50 stands for zero in the data rows.
Some points, each followed by its number:
{ 6, 62, 43, 95, 51, 33, 99, 74, 68, 77, 59, 91, 99, 74, 80, 99, 69, 15,  3,
 78, 45, 38,  3, 33, 26,  0, 21, 77, 36, 61, 49, 47,  8, 38, 49, 32, 36, 42,
 17, 41, 50, 31, 77, 45, 26, 38, 49, 39, 42, 21, 40, 99, 43, 25, 54, 45, 94,
 99, 50, 62, 89,  0, 25, 26, 30, 78, 64, 60, 26, 56, 62, 99, 79, 14, 20, 28,
 69, 72, 65, 72, 31, 44, 99, 36, 66, 97, 50, 70, 56, 54} 0
{71, 56, 69, 34, 87, 68, 35, 32, 40,  0, 50,  0, 66, 43, 69, 26, 10, 60, 25,
 36, 53, 78,  0, 13, 64, 63, 77, 90, 56, 25, 35, 68, 47, 38, 70,  7, 56, 17,
 71, 26, 71, 20, 66, 99, 63, 91, 86, 65, 40, 76, 24, 35, 55, 88, 62, 79, 33,
 97, 47, 28, 50, 91, 13, 72, 17, 16, 87, 30, 13, 87, 69,  0, 88, 33, 51,  4,
 68, 82, 50, 29,  2, 44, 61, 13, 70, 23, 34, 44, 59, 99} 1
{29, 51, 58, 39, 50, 36, 34, 50, 57, 37, 42, 56, 12, 62, 63, 38, 23, 55, 63,
 46, 41, 69, 81, 88, 55, 64, 49, 37, 52, 47, 47, 28, 48, 61, 56, 64, 31, 57,
 64, 80, 57, 73, 29, 51, 73, 40, 52, 42, 69, 84, 89, 40, 46, 75, 99, 40, 38,
 66, 34, 51,  1, 25, 50, 58,  7, 64, 35, 48, 66, 58, 50, 72, 35, 68, 68, 69,
 39,  1, 60, 47, 65, 30, 30, 68, 48, 40, 28, 54, 59, 53} 2
{47, 64, 62, 12, 43, 35, 52, 45, 14, 20, 55, 49, 39, 41, 75, 74, 29, 61, 28,
 38, 52, 50, 55, 27, 65, 52, 45, 76, 47, 38, 48, 47, 49, 29, 31, 53, 44, 19,
 73, 38, 50, 46, 64, 72, 32, 59, 60, 11, 43, 55, 41, 54, 69, 56, 53, 71, 39,
 69, 59, 61, 45, 35, 31, 48, 63, 66, 70, 58, 42, 75, 44, 47, 63, 29, 61, 36,
 59, 39, 27, 73, 49, 50, 30, 28, 65, 77, 48, 35, 73, 60} 3
{54, 52, 60, 57, 49, 45, 64, 40, 43, 35, 61, 51, 60, 57, 59, 61, 40, 37, 44,
 52, 52, 46, 37, 45, 49, 40, 55, 72, 50, 49, 43, 51, 48, 31, 51, 24, 51, 46,
 54, 48, 40, 48, 52, 54, 58, 45, 53, 59, 32, 40, 53, 65, 47, 49, 57, 65, 60,
 79, 38, 49, 71, 59, 35, 36, 37, 62, 69, 37, 30, 50, 56, 51, 81, 33, 49, 30,
 57, 54, 54, 54, 42, 58, 56, 41, 41, 62, 56, 62, 56, 62} 4
{74, 46, 59, 10, 44, 61, 33, 13, 39, 60, 49, 14, 56, 21, 36, 44, 50, 76, 37,
 29, 55, 42, 60, 25, 66, 59, 76, 57, 25, 29, 47, 68, 66, 62, 53, 54, 69, 60,
 66, 38, 75, 52, 43, 69, 38, 63, 86, 46, 73, 58, 13, 23, 68, 74, 21, 60, 11,
  3, 69, 36, 41, 66, 25, 68, 99, 30, 41, 60, 71, 62, 46,  0, 48, 67, 60, 39,
 60, 45, 16, 42, 55, 78, 35, 29, 63, 22, 66,  5, 53, 44} 5
{54, 60, 41, 23, 37, 59, 41, 44, 19, 46, 55, 33, 33, 34, 45, 43, 57, 41, 39,
 26, 51, 29, 77, 39, 72, 62, 60, 46, 47, 40, 63, 46, 71, 48, 33, 69, 46, 40,
 60, 36, 55, 58, 48, 48, 53, 58, 43, 11, 60, 57, 25, 24, 74, 51, 33, 79, 44,
 30, 67, 68, 54, 61, 59, 45, 89, 63, 48, 55, 60, 51, 20, 29, 33, 61, 54, 61,
 54, 42, 29, 67, 51, 61, 25, 50, 32, 44, 71, 35, 53, 36} 6
{76, 66, 51, 16, 60, 52, 25, 21, 53, 41, 57, 44, 72, 30, 39, 51, 38, 77, 57,
 58, 46, 77, 42, 39, 49, 67, 52, 51, 75, 67, 35, 45, 56, 43, 53, 59, 58, 37,
 78, 62, 72, 25, 34, 64, 35, 53, 68, 50, 41, 43, 49, 61, 40, 72, 30, 51, 26,
 52, 34, 29, 17, 70, 55, 62, 59, 26, 49, 49, 84, 62, 69, 49, 65, 34, 60, 43,
  8, 75, 30, 18, 43, 60, 39, 22, 65, 67, 43, 42, 38, 54} 7
{46, 20, 51, 63, 55, 78, 44, 38, 46, 59, 46, 37,  7, 37, 47, 40, 36, 62, 53,
 31, 72, 43, 53, 46, 60, 59, 58, 67, 38, 27, 63, 72, 47, 72, 65, 53, 47, 56,
 46, 31, 51, 53, 69, 55, 60, 40, 73, 63, 76, 87, 49, 20, 66, 64, 43, 39, 21,
 25, 71, 27, 41, 51, 26, 78, 61, 37, 39, 51, 43, 43, 43, 13, 41, 59, 54, 60,
 86, 45, 42, 68, 60, 32, 44, 53, 58,  5, 52,  8, 56, 73} 8
{27, 74, 49, 47, 40, 32, 61, 38, 61, 46, 66, 64, 69, 60, 50, 62, 39, 34, 40,
 46, 45, 27, 42, 36, 47, 43, 32, 76, 37, 40, 41, 53, 45, 40, 43, 52, 39, 64,
 50, 46, 33, 64, 63, 42, 45, 44, 39, 37, 49, 35, 57, 65, 49, 49, 64, 56, 37,
 68, 57, 62, 59, 34, 32, 47, 49, 69, 60, 49, 40, 41, 51, 66, 69, 27, 41, 44,
 63, 54, 45, 56, 56, 47, 60, 41, 62, 58, 74, 49, 54, 37} 9
{33, 75, 44, 56, 43, 55, 47, 30, 71, 50, 72, 55, 69, 56, 34, 52, 26, 41, 55,
 43, 43, 23, 36, 41, 46, 45, 19, 76, 42, 38, 46, 63, 53, 43, 51, 49, 32, 72,
 50, 50, 41, 67, 71, 37, 53, 42, 45, 44, 63, 31, 53, 63, 53, 66, 55, 61, 41,
 62, 56, 40, 59, 54, 26, 53, 61, 62, 72, 51, 41, 26, 43, 60, 81, 13, 35, 50,
 61, 71, 48, 61, 57, 47, 53, 44, 55, 46, 92, 47, 48, 49} 10
{44, 52, 66, 36, 58, 40, 50, 43, 17, 69, 59, 52, 57, 42, 74, 82, 61, 51, 42,
 37, 55, 62, 41, 34, 55, 45, 49, 76, 65, 62, 52, 39, 37, 34, 44, 59, 46, 18,
 46, 56, 76,  0, 42, 70, 32, 44, 60, 30, 22, 56, 30, 56, 23, 64, 39, 81, 74,
 68, 40, 68, 52, 53, 56, 40, 40, 40, 64, 40, 51, 70, 48, 60, 58, 31, 33, 51,
 24, 86, 53, 54, 23, 49, 54, 11, 31, 78, 29, 47, 66, 62} 11
{43, 49, 54, 44, 34, 24, 60, 49, 28, 61, 45, 68, 47, 27, 60, 66, 62, 55, 72,
 54, 42, 52, 84, 64, 41, 39, 71, 42, 56, 62, 42, 27, 52, 45, 48, 59, 67, 63,
 63, 54, 54, 54, 28, 44, 50, 29, 48, 28, 42, 57, 72, 54, 50, 38, 53, 54, 41,
 34, 46, 52, 52, 31, 69, 45, 56, 56, 42, 51, 84, 43, 47, 65, 47, 64, 59, 46,
 30, 22, 47, 44, 45, 56, 27, 52, 32, 71, 34, 60, 53, 30} 12
{45, 81, 37, 45, 43, 45, 39, 36, 68, 27, 62, 83, 70, 44, 32, 57, 13, 68, 61,
 69, 43, 44, 28, 49, 46, 57, 13, 62, 53, 65, 35, 53, 42, 38, 51, 50, 34, 60,
 73, 67, 43, 55, 73, 44, 45, 34, 60, 46, 73, 33, 83, 79, 57, 69, 46, 35, 21,
 68, 39, 18, 24, 31, 45, 50, 57, 58, 74, 52, 66, 31, 71, 93, 69,  5, 53, 43,
 35, 71, 38, 49, 68, 43, 45, 37, 70, 74, 71, 56, 41, 62} 13
{36, 30, 86, 64, 61, 52, 28, 42, 90, 79, 41, 29, 48, 62, 39, 44, 34, 70, 95,
 47, 49, 78, 28, 67, 26, 53, 58, 67, 42, 37, 42, 68, 38, 72, 87, 55, 57, 74,
 24, 90, 74, 24, 43, 64, 70, 53, 68, 96, 33, 65, 63, 49,  0, 78, 78, 47, 55,
 32, 48, 24, 32, 64, 36, 89, 10,  0, 40, 38, 50, 63, 60, 18, 65, 60, 27, 52,
 52, 76, 91, 22, 33, 30, 60, 41, 51, 16, 18, 43, 55, 63} 14
{64, 77, 21, 24, 30, 54, 50, 32, 58, 26, 54, 54, 78, 27, 28, 32, 38, 41, 34,
 57, 39, 22, 60, 41, 47, 51, 48, 37, 35, 50, 36, 44, 74, 42, 31, 45, 49, 77,
 73, 31, 23, 97, 54, 30, 46, 59, 31, 31, 77, 25, 54, 42, 90, 38, 36, 37, 16,
 46, 71, 49, 70, 47, 38, 40, 99, 82, 53, 55, 54, 31, 44, 43, 55, 48, 72, 36,
 58, 14, 24, 54, 71, 83, 31, 60, 55, 48, 87, 51, 36, 31} 15
{56, 27, 51, 49, 47, 46, 55, 63, 31, 44, 42, 49,  8, 63, 52, 46, 69, 46, 58,
 36, 60, 55, 92, 70, 65, 62, 57, 28, 62, 55, 70, 35, 60, 51, 47, 71, 45, 38,
 40, 44, 31, 62, 31, 35, 54, 42, 28, 54, 40, 66, 60, 32, 49, 32, 44, 43, 50,
 34, 50, 77, 35, 56, 76, 46, 47, 57, 32, 47, 46, 54, 36, 51, 16, 82, 60, 81,
 44, 27, 55, 67, 70, 39, 37, 65, 38, 51, 29, 52, 51, 36} 16
{78, 45, 45, 60, 53, 41, 57, 79, 45, 42, 41, 60, 51, 62, 59, 49, 71, 48, 50,
 67, 29, 70, 56, 71, 48, 45, 61, 21, 65, 73, 56, 36, 52, 42, 40, 36, 66, 37,
 47, 56, 46, 49, 30, 43, 53, 58, 38, 57, 31, 27, 46, 63, 57, 28, 39, 47, 93,
 60, 30, 64, 59, 54, 77, 10, 36, 67, 54, 53, 49, 60, 54, 69, 38, 69, 56, 54,
 24, 33, 53, 40, 47, 64, 58, 70, 36, 75, 34, 84, 47, 39} 17
{68, 49, 45, 26, 52, 64, 29, 38, 44, 28, 46, 42,  0, 56, 38, 31, 25, 60, 67,
 27, 58, 58, 78, 53, 77, 75, 45, 40, 62, 27, 61, 55, 67, 61, 42, 66, 29, 27,
 53, 56, 49, 58, 43, 45, 68, 53, 53, 63, 56, 61, 47, 32, 51, 70, 48, 61, 32,
 44, 38, 52, 13, 81, 53, 66, 53, 57, 47, 50, 60, 53, 30, 39, 38, 59, 57, 80,
 34, 40, 35, 52, 71, 45, 34, 66, 48, 34, 56, 34, 50, 43} 18
{49, 21, 63, 61, 67, 56, 40, 68, 42, 49, 37, 41,  0, 57, 58, 35, 44, 58, 80,
 41, 69, 73, 70, 70, 56, 72, 69, 32, 67, 45, 68, 44, 53, 63, 55, 57, 51, 46,
 34, 60, 57, 39, 41, 60, 69, 40, 49, 58, 44, 91, 64, 25, 32, 55, 65, 42, 48,
 29, 43, 50, 37, 65, 76, 68, 15, 25, 30, 39, 44, 53, 45, 32, 21, 81, 51, 76,
 51, 33, 64, 54, 42, 21, 43, 68, 35, 28, 11, 42, 50, 63} 19
{30, 79, 39, 47, 42, 31, 56, 56, 93, 42, 46, 71, 80, 61, 47, 46, 40, 40, 49,
 82, 20, 52, 42, 69, 38, 23, 25, 40, 60, 60, 29, 25, 31, 51, 45, 35, 43, 65,
 67, 73, 40, 88, 42, 37, 62, 56, 45, 62, 61, 34, 78, 81, 61, 40, 82, 33, 65,
 92, 28, 40, 48, 23, 38, 33, 31, 79, 55, 50, 66, 50, 60, 99, 74, 44, 72, 27,
 30, 21, 60, 21, 46, 54, 58, 58, 57, 56, 61, 86, 62, 44} 20
{70, 14, 64, 89, 74, 38, 66, 63, 67, 65, 37, 40, 57, 49, 38, 39, 92, 62, 79,
 68, 56, 72, 43, 65, 23, 58, 86, 34, 64, 64, 52, 59, 43, 51, 65, 37, 83, 62,
 31, 36, 41, 49, 35, 49, 51, 64, 42, 92, 15, 49, 66, 53, 29, 16, 34, 24, 54,
 13, 53, 39, 71, 72, 80, 59, 30,  1, 35, 37, 44, 44, 72, 25, 37, 84, 48, 42,
 42, 68, 67, 21, 43, 46, 68, 63, 49, 32, 18, 78, 28, 46} 21
{52, 40, 40, 99, 72, 59, 78, 67, 71, 75, 48, 75, 62, 81, 48, 52, 76, 31, 40,
 65, 50, 58, 30, 60, 45, 37, 41, 43, 54, 50, 67, 66, 36, 57, 59, 46, 47, 49,
  6, 44, 40, 37, 52, 34, 42, 40, 40, 84, 31, 33, 48, 75, 22, 33, 34, 32, 79,
 58, 34, 52, 64, 58, 56, 37, 24, 45, 45, 48, 26, 35, 66, 67, 42, 52, 24, 68,
 47, 87, 60, 51, 47, 44, 94, 61, 46, 61, 52, 67, 39, 38} 22
{ 0, 15, 69, 99, 52, 53, 71, 74, 78, 99, 49, 49, 88, 42, 50, 83, 84, 39, 62,
 68, 69, 27,  3, 42,  0, 20, 57, 67, 29, 63, 48, 73, 33, 66, 73, 45, 68, 98,
 21, 45, 69, 34, 79, 55, 36, 43, 51, 41, 53, 59, 50, 63, 32, 29, 49, 37, 64,
  8, 99, 22, 99, 10, 45, 74, 47, 11, 22, 48, 44, 36, 65, 34, 61, 48, 25, 22,
 99, 80, 83, 56, 16, 32, 71, 47, 68, 29, 31, 38, 42, 64} 23
{96, 68, 29, 29, 49, 39, 60, 61, 40,  0, 45, 60, 53, 63, 54, 33, 61, 49, 32,
 60, 22, 71, 76, 66, 74, 48, 52, 23, 61, 54, 44, 27, 54, 32, 28, 40, 56, 16,
 62, 37, 30, 63, 20, 40, 49, 67, 33, 54, 27, 14, 55, 71, 72, 24, 47, 56, 73,
 89, 13, 74, 40, 60, 65,  5, 42, 92, 67, 60, 49, 62, 50, 75, 43, 66, 69, 58,
 11, 12, 25, 41, 59, 77, 54, 66, 39, 88, 54, 92, 40, 23} 24
{36, 46, 37, 79, 39, 60, 37, 51, 93, 64, 48, 68,  8, 72, 24, 38, 29, 53, 87,
 49, 54, 37, 66, 75, 48, 58, 14, 36, 53, 32, 60, 59, 56, 80, 56, 66, 19, 71,
 33, 79, 22, 75, 61, 23, 76, 25, 45, 96, 75, 49, 76, 55, 35, 62, 62, 25, 52,
 35, 38, 36, 29, 52, 52, 58, 43, 58, 46, 49, 55, 21, 41, 81, 41, 46, 38, 83,
 43, 47, 65, 56, 89, 32, 60, 79, 44, 23, 76, 49, 47, 38} 25
{68, 73, 30, 35, 54, 33, 60, 64, 26, 17, 42, 97, 51, 38, 74, 59, 36, 54, 24,
 73, 40, 75, 60, 46, 67, 36, 42, 37, 77, 71, 41, 18, 31, 32, 34, 50, 42, 14,
 78, 54, 53, 38, 40, 52, 42, 28, 61, 29, 51, 49, 72, 74, 64, 47, 50, 43, 58,
 97, 14, 55, 26, 26, 60, 24, 36, 89, 54, 61, 75, 60, 60, 99, 53, 38, 64, 49,
  9, 31, 25, 44, 46, 54, 46, 47, 44, 99, 35, 72, 56, 59} 26
{47, 28, 44, 87, 50, 58, 56, 67, 75, 87, 43, 48, 52, 55, 26, 52, 80, 47, 71,
 67, 64, 33, 52, 62, 28, 44, 51, 27, 51, 55, 59, 66, 60, 67, 57, 55, 67, 81,
 28, 52, 34, 58, 57, 30, 48, 47, 37, 74, 49, 34, 37, 53, 37, 26, 17, 29, 58,
  0, 68, 41, 71, 60, 69, 54, 67, 26, 26, 53, 58, 24, 56, 38, 40, 65, 39, 57,
 56, 64, 63, 44, 60, 54, 65, 72, 47, 36, 58, 53, 31, 32} 27
Which five points above are nearest to each new point? Their numbers follow each, nearest first.
{87, 65, 58,  5, 49, 50, 27, 43, 29,  3, 39, 38, 22, 59, 68, 42, 26, 71, 50,
 32, 43, 87, 67, 53, 82, 70, 50, 46, 56, 33, 50, 37, 65, 41, 42, 52, 41,  9,
 64, 66, 52, 39, 31, 65, 57, 67, 55, 57, 39, 48, 44, 44, 47, 75, 65, 63, 58,
 77, 22, 64,  9, 77, 44, 42, 35, 58, 66, 51, 44, 81, 46, 51, 43, 55, 62, 64,
 21, 30, 39, 44, 58, 57, 39, 43, 46, 72, 33, 55, 66, 53} 18 3 7 24 2
{23, 54, 48, 42, 47, 56, 39, 72, 34, 68, 55, 52, 39, 54, 70, 61, 39, 38, 36,
 38, 56, 51, 38, 48, 60, 47, 39, 45, 62, 59, 63, 30, 42, 58, 43, 66, 27, 32,
 50, 77, 74, 25, 54, 59, 54, 38, 53, 27, 78, 70, 31, 45, 37, 76, 66, 60, 74,
 68, 44, 69, 33, 24, 59, 46, 35, 66, 47, 49, 57, 63, 37, 75, 33, 38, 41, 67,
 46, 55, 62, 64, 33, 33, 51, 41, 40, 60, 36, 33, 67, 71} 11 3 9 4 2
{56, 65, 63, 15, 31, 26, 30,  5, 96, 70, 48, 39, 65, 63, 11, 51, 41, 84, 85,
 47, 37, 54, 66, 68, 43, 55, 34, 45, 32, 30, 39, 64, 57, 56, 67, 76, 50, 80,
 50, 96, 53, 69, 32, 42, 52, 55, 63, 86, 51, 23, 51, 59, 24, 73, 59, 39, 16,
 18, 37, 38, 11, 62, 24, 80, 65, 22, 39, 52, 85, 59, 60, 36, 58, 62, 53, 51,
 29, 39, 48, 18, 77, 64, 44, 36, 77, 33, 64, 40, 56, 11} 7 18 14 25 5
{38, 18, 68, 59, 55, 45, 63, 76, 23, 45, 41, 25, 36, 43, 76, 48, 64, 42, 54,
 45, 60, 57, 41, 39, 40, 48, 82, 63, 59, 55, 46, 45, 46, 37, 57, 26, 74, 37,
 57, 25, 57, 44, 53, 70, 57, 76, 47, 42, 21, 76, 45, 31, 57, 28, 66, 70, 67,
 54, 65, 58, 79, 58, 60, 59, 33, 32, 53, 38, 30, 73, 44, 18, 61, 62, 58, 19,
 77, 43, 72, 50, 22, 39, 46, 51, 49, 37, 13, 61, 61, 85} 4 19 11 21 3
{82, 44, 41, 47, 43, 48, 65, 59, 25, 43, 43, 45, 80, 18, 44, 42, 91, 39, 48,
 69, 38, 36, 67, 53, 27, 52, 93, 25, 43, 75, 41, 42, 78, 32, 37, 25, 95, 81,
 65, 17, 35, 70, 33, 39, 45, 65, 28, 22, 35, 25, 46, 39, 86,  4, 26, 51, 49,
 16, 77, 57, 99, 54, 78, 26, 99, 61, 40, 53, 53, 33, 52, 17, 44, 74, 71, 26,
 48,  9, 40, 45, 49, 89, 32, 72, 35, 59, 58, 74, 25, 23} 15 12 17 6 27
{55, 42, 80, 10, 47, 45, 42, 55,  0, 37, 54, 24,  9, 30, 85, 69, 57, 47, 37,
  2, 74, 56, 78, 25, 69, 70, 85, 61, 45, 44, 57, 41, 66, 41, 31, 58, 58, 21,
 58, 40, 75, 13, 33, 75, 47, 58, 49,  0, 26, 85,  8, 18, 48, 60, 47, 93, 51,
 37, 65, 90, 62, 67, 68, 47, 63, 47, 52, 53, 36, 75, 22,  8, 31, 55, 49, 63,
 55, 41, 40, 71, 31, 50, 24, 30, 21, 59, 30, 24, 68, 58} 6 3 11 16 18
{97, 73, 24, 10, 54, 89, 31, 23, 28,  2, 56, 35, 29, 33, 47, 27, 19, 61, 12,
 29, 61, 40, 58, 17, 98, 65, 43, 59, 35, 21, 49, 67, 67, 55, 33, 35, 36, 25,
 74, 24, 46, 46, 63, 59, 52, 52, 75, 56, 69, 40, 15, 31, 90, 76, 22, 65, 24,
 63, 48, 43, 40, 73, 30, 45, 93, 78, 75, 62, 48, 49, 38, 29, 56, 31, 59, 50,
 59, 47,  3, 61, 74, 78, 45, 37, 54, 44, 99, 19, 45, 60} 6 5 18 3 15
{99, 60, 24, 64, 69, 54, 71, 51, 44, 18, 53, 60, 47, 79, 46, 57, 71, 40, 25,
 61, 57, 60, 36, 29, 70, 46, 20, 54, 58, 50, 68, 71, 50, 32, 34, 36, 47,  4,
 28, 19, 13, 25, 61, 35, 29, 60, 43, 99, 16,  0, 29, 74, 51, 29,  0, 44, 65,
 75, 29, 69, 61, 98, 61, 17, 58, 57, 82, 54, 19, 43, 64, 73, 47, 36, 34, 55,
 24, 96, 34, 57, 74, 65, 86, 42, 43, 86, 67, 78, 41, 48} 22 4 17 24 9
{27, 52, 49, 64, 49, 67, 40, 67, 73, 99, 50, 51, 78, 47, 42, 54, 66, 33, 44,
 54, 45, 37, 35, 60, 35, 36, 51, 33, 33, 65, 56, 54, 52, 71, 56, 58, 50, 78,
 24, 77, 75, 34, 47, 41, 49, 46, 44, 37, 65, 46, 20, 41, 28, 59, 53, 47, 87,
 28, 58, 55, 66, 35, 52, 43, 55, 48, 25, 52, 53, 48, 37, 47, 32, 54, 28, 62,
 61, 56, 71, 46, 29, 57, 62, 58, 43, 44, 53, 31, 53, 45} 27 22 9 23 10
{78, 31, 57, 21, 53, 49, 54, 58,  0, 52, 34, 30, 43,  6, 71, 42, 90, 54, 21,
 37, 52, 47, 94, 43, 65, 51, 99, 32, 47, 56, 58, 36, 61, 56, 37, 52, 85, 45,
 70,  8, 71, 51, 17, 57, 34, 64, 60,  4, 49, 74, 20, 13, 99, 26, 23, 61, 42,
 10, 73, 68, 76, 52, 73, 33, 94, 60, 30, 65, 69, 58, 39,  1, 18, 97, 70, 44,
 53,  6, 18, 48, 38, 83, 22, 57, 29, 42, 45, 37, 52, 35} 6 5 12 16 15
{57, 53, 41, 52, 54, 51, 40, 62, 76, 30, 42, 62, 32, 65, 37, 18, 36, 53, 64,
 58, 46, 67, 61, 82, 58, 66, 43, 22, 60, 49, 55, 46, 53, 61, 50, 56, 43, 59,
 44, 68, 39, 74, 46, 36, 70, 43, 39, 66, 65, 58, 77, 55, 49, 52, 70, 22, 50,
 58, 34, 48, 31, 45, 58, 50, 28, 54, 40, 51, 51, 41, 54, 59, 24, 66, 61, 73,
 33, 18, 50, 46, 65, 36, 56, 75, 53, 39, 39, 60, 37, 45} 2 25 16 18 19
{60, 47, 39, 33, 46, 45, 61, 54, 11, 28, 48, 49, 26, 31, 66, 46, 62, 42, 26,
 40, 54, 38, 74, 35, 68, 47, 65, 45, 62, 52, 54, 31, 53, 48, 34, 48, 54, 32,
 71, 17, 39, 61, 42, 49, 48, 55, 50, 23, 57, 64, 50, 31, 90, 31, 35, 53, 43,
 51, 59, 71, 60, 45, 67, 31, 73, 83, 51, 55, 56, 51, 36, 51, 32, 60, 71, 51,
 50, 25, 26, 63, 54, 62, 28, 52, 34, 51, 52, 53, 55, 54} 6 16 3 12 15
{24, 76, 46, 39, 40, 40, 35, 20, 75, 46, 69, 60, 72, 47, 30, 57, 14, 68, 70,
 59, 54, 45, 28, 36, 46, 63,  8, 78, 71, 58, 31, 45, 36, 37, 53, 68, 25, 56,
 83, 68, 48, 59, 72, 49, 38, 44, 54, 52, 66, 40, 79, 72, 49, 73, 44, 43,  9,
 65, 53, 22, 18, 44, 34, 69, 56, 42, 64, 48, 73, 36, 72, 84, 83,  2, 58, 33,
 34, 92, 50, 43, 67, 32, 41, 19, 77, 56, 66, 47, 52, 63} 13 10 9 7 4
{99, 49, 23, 59, 56, 69, 65, 54, 36, 14, 66, 52, 55, 75, 42, 49, 65, 40, 28,
 47, 52, 60, 24, 32, 73, 56, 24, 60, 48, 51, 65, 69, 59, 32, 47, 35, 44, 11,
 19, 22, 24, 17, 67, 41, 32, 64, 39, 96, 22,  0, 28, 66, 40, 47,  0, 51, 75,
 73, 24, 77, 58, 99, 58, 13, 54, 55, 93, 44,  2, 49, 56, 59, 46, 37, 35, 66,
 30, 99, 41, 67, 78, 64, 87, 43, 37, 86, 64, 76, 44, 50} 22 4 17 24 11
{14, 40, 67, 87, 57, 56, 56, 53, 77, 66, 61, 36, 60, 74, 57, 64, 36, 41, 50,
 52, 53, 46, 15, 50, 39, 32, 37, 79, 42, 48, 48, 64, 32, 55, 66, 31, 45, 50,
 40, 67, 70, 46, 66, 68, 59, 53, 59, 69, 55, 55, 40, 67, 32, 65, 73, 63, 76,
 71, 45, 37, 46, 42, 25, 54,  6, 46, 66, 50, 36, 62, 54, 55, 80, 32, 32, 38,
 77, 75, 79, 47, 38, 29, 72, 47, 64, 38, 50, 56, 64, 80} 4 9 10 14 22
{43, 66, 44, 42, 46, 66, 24, 28, 86, 77, 65, 28, 74, 48, 17, 47, 45, 53, 60,
 54, 48, 28, 36, 45, 45, 61, 40, 45, 40, 49, 45, 62, 65, 65, 56, 72, 43, 85,
 56, 65, 61, 62, 61, 53, 43, 53, 59, 42, 87, 48, 34, 45, 43, 75, 31, 43, 28,
 10, 61, 34, 32, 59, 44, 66, 81, 29, 40, 52, 70, 33, 52, 30, 50, 45, 44, 55,
 53, 80, 45, 42, 54, 54, 40, 45, 60, 24, 79, 22, 41, 40} 10 5 27 8 7
{59, 65, 66, 17, 46, 31, 37, 43, 43, 33, 39, 67, 37, 60, 67, 49, 37, 64, 47,
 42, 39, 90, 71, 58, 59, 55, 46, 51, 44, 39, 38, 34, 46, 48, 48, 66, 39, 38,
 48, 79, 60, 31, 19, 47, 62, 42, 53, 47, 31, 55, 59, 57, 26, 70, 89, 51, 59,
 70, 23, 78, 22, 42, 48, 47, 27, 54, 47, 51, 55, 73, 51, 66, 34, 54, 53, 72,
 21, 16, 56, 49, 53, 55, 48, 43, 42, 65, 25, 50, 65, 44} 2 12 18 16 26
{50, 32,  9, 99, 69, 76, 66, 68, 84, 29, 65, 99, 29, 38, 12, 14, 32, 40, 99,
 83, 68, 31, 39, 62, 24, 70, 30, 39, 98, 73, 49, 55, 54, 60, 51, 28, 43, 91,
 48, 15,  0, 93, 95, 14, 63, 17, 28, 77, 73, 50, 99, 72, 59, 13, 30,  0, 21,
 43, 60,  2, 82, 49, 99, 64, 41, 50, 56, 37, 42,  0, 67, 98, 56, 20, 54, 53,
 42, 89, 50, 56, 77, 20, 62, 94, 43, 38, 75, 91,  0, 65} 25 27 13 22 10
{58, 30, 35, 97, 53, 62, 60, 55, 97, 80, 46, 59, 75, 62,  9, 37, 79, 47, 71,
 70, 48, 41, 39, 65, 29, 46, 44, 30, 47, 55, 57, 75, 54, 59, 61, 51, 53, 75,
 16, 49, 30, 70, 54, 20, 45, 52, 32, 94, 51, 23, 54, 57, 31, 24, 25, 24, 56,
 16, 59, 36, 64, 69, 59, 60, 55, 29, 32, 48, 47, 24, 57, 49, 42, 67, 34, 59,
 55, 75, 66, 39, 66, 52, 76, 76, 57, 33, 58, 68, 19, 26} 27 22 21 25 10
{31, 53, 47, 57, 52, 52, 49, 77, 33, 64, 53, 49, 46, 59, 78, 60, 57, 31, 25,
 50, 58, 51, 42, 48, 62, 42, 42, 40, 62, 66, 59, 29, 42, 51, 43, 60, 37, 34,
 54, 65, 68, 33, 53, 61, 42, 40, 53, 27, 64, 65, 29, 50, 46, 61, 53, 58, 78,
 64, 43, 68, 34, 34, 63, 35, 32, 68, 48, 54, 53, 65, 42, 73, 39, 50, 43, 55,
 45, 58, 58, 62, 37, 38, 55, 45, 41, 65, 35, 46, 64, 70} 11 4 17 9 3
{62, 97, 35, 36, 58, 44, 58, 53, 80, 39, 53, 62, 99, 60, 62, 55, 47, 32,  5,
 86, 19, 57,  8, 47, 50, 22, 30, 46, 39, 57, 26, 40, 39, 40, 48, 33, 42, 47,
 56, 66, 49, 48, 42, 57, 40, 52, 57, 58, 52, 12, 32, 88, 47, 55, 60, 46, 80,
 99, 19, 57, 55, 29, 21, 14, 42, 83, 69, 56, 45, 58, 70, 92, 70, 27, 45, 27,
 29, 52, 40, 32, 40, 75, 78, 34, 59, 89, 69, 74, 55, 49} 20 4 9 26 13
{44, 32, 58, 53, 50, 37, 51, 79, 35, 60, 41, 41, 49, 56, 67, 46, 71, 40, 48,
 52, 40, 60, 56, 66, 45, 45, 73, 33, 66, 71, 54, 22, 52, 52, 51, 43, 65, 44,
 53, 64, 56, 46, 29, 50, 57, 57, 42, 43, 38, 64, 50, 39, 44, 37, 60, 54, 83,
 55, 42, 69, 53, 49, 72, 32, 32, 56, 40, 46, 56, 70, 46, 52, 38, 76, 64, 46,
 39, 26, 70, 39, 31, 54, 47, 58, 32, 54, 20, 61, 61, 53} 17 12 16 19 4
{51, 37, 24, 98, 44, 60, 67, 49, 95, 67, 51, 72, 47, 71, 14, 42, 59, 38, 73,
 62, 49, 33, 62, 71, 40, 48, 24, 34, 49, 48, 60, 59, 52, 67, 60, 60, 46, 83,
 21, 46,  9, 79, 57, 12, 54, 30, 28, 92, 62, 27, 83, 66, 39, 30, 34, 14, 39,
 27, 44, 44, 60, 44, 58, 50, 57, 54, 40, 48, 47,  9, 52, 76, 38, 60, 43, 75,
 42, 55, 57, 55, 87, 49, 68, 83, 43, 39, 74, 59, 29, 17} 25 27 22 10 9
{46, 52, 72, 12, 39, 41, 19, 23, 18, 47, 58, 28, 41, 33, 56, 63, 27, 72, 75,
 33, 49, 69, 59, 42, 59, 62, 59, 75, 62, 53, 33, 42, 53, 46, 52, 63, 55, 40,
 81, 76, 82, 28, 35, 72, 50, 51, 68, 30, 43, 68, 60, 37, 38, 87, 60, 85, 42,
 47, 47, 43, 24, 62, 49, 60, 50, 30, 62, 49, 77, 70, 51, 36, 61, 38, 57, 48,
 31, 64, 52, 41, 36, 47, 19, 25, 40, 55, 37, 36, 69, 65} 7 11 3 18 12
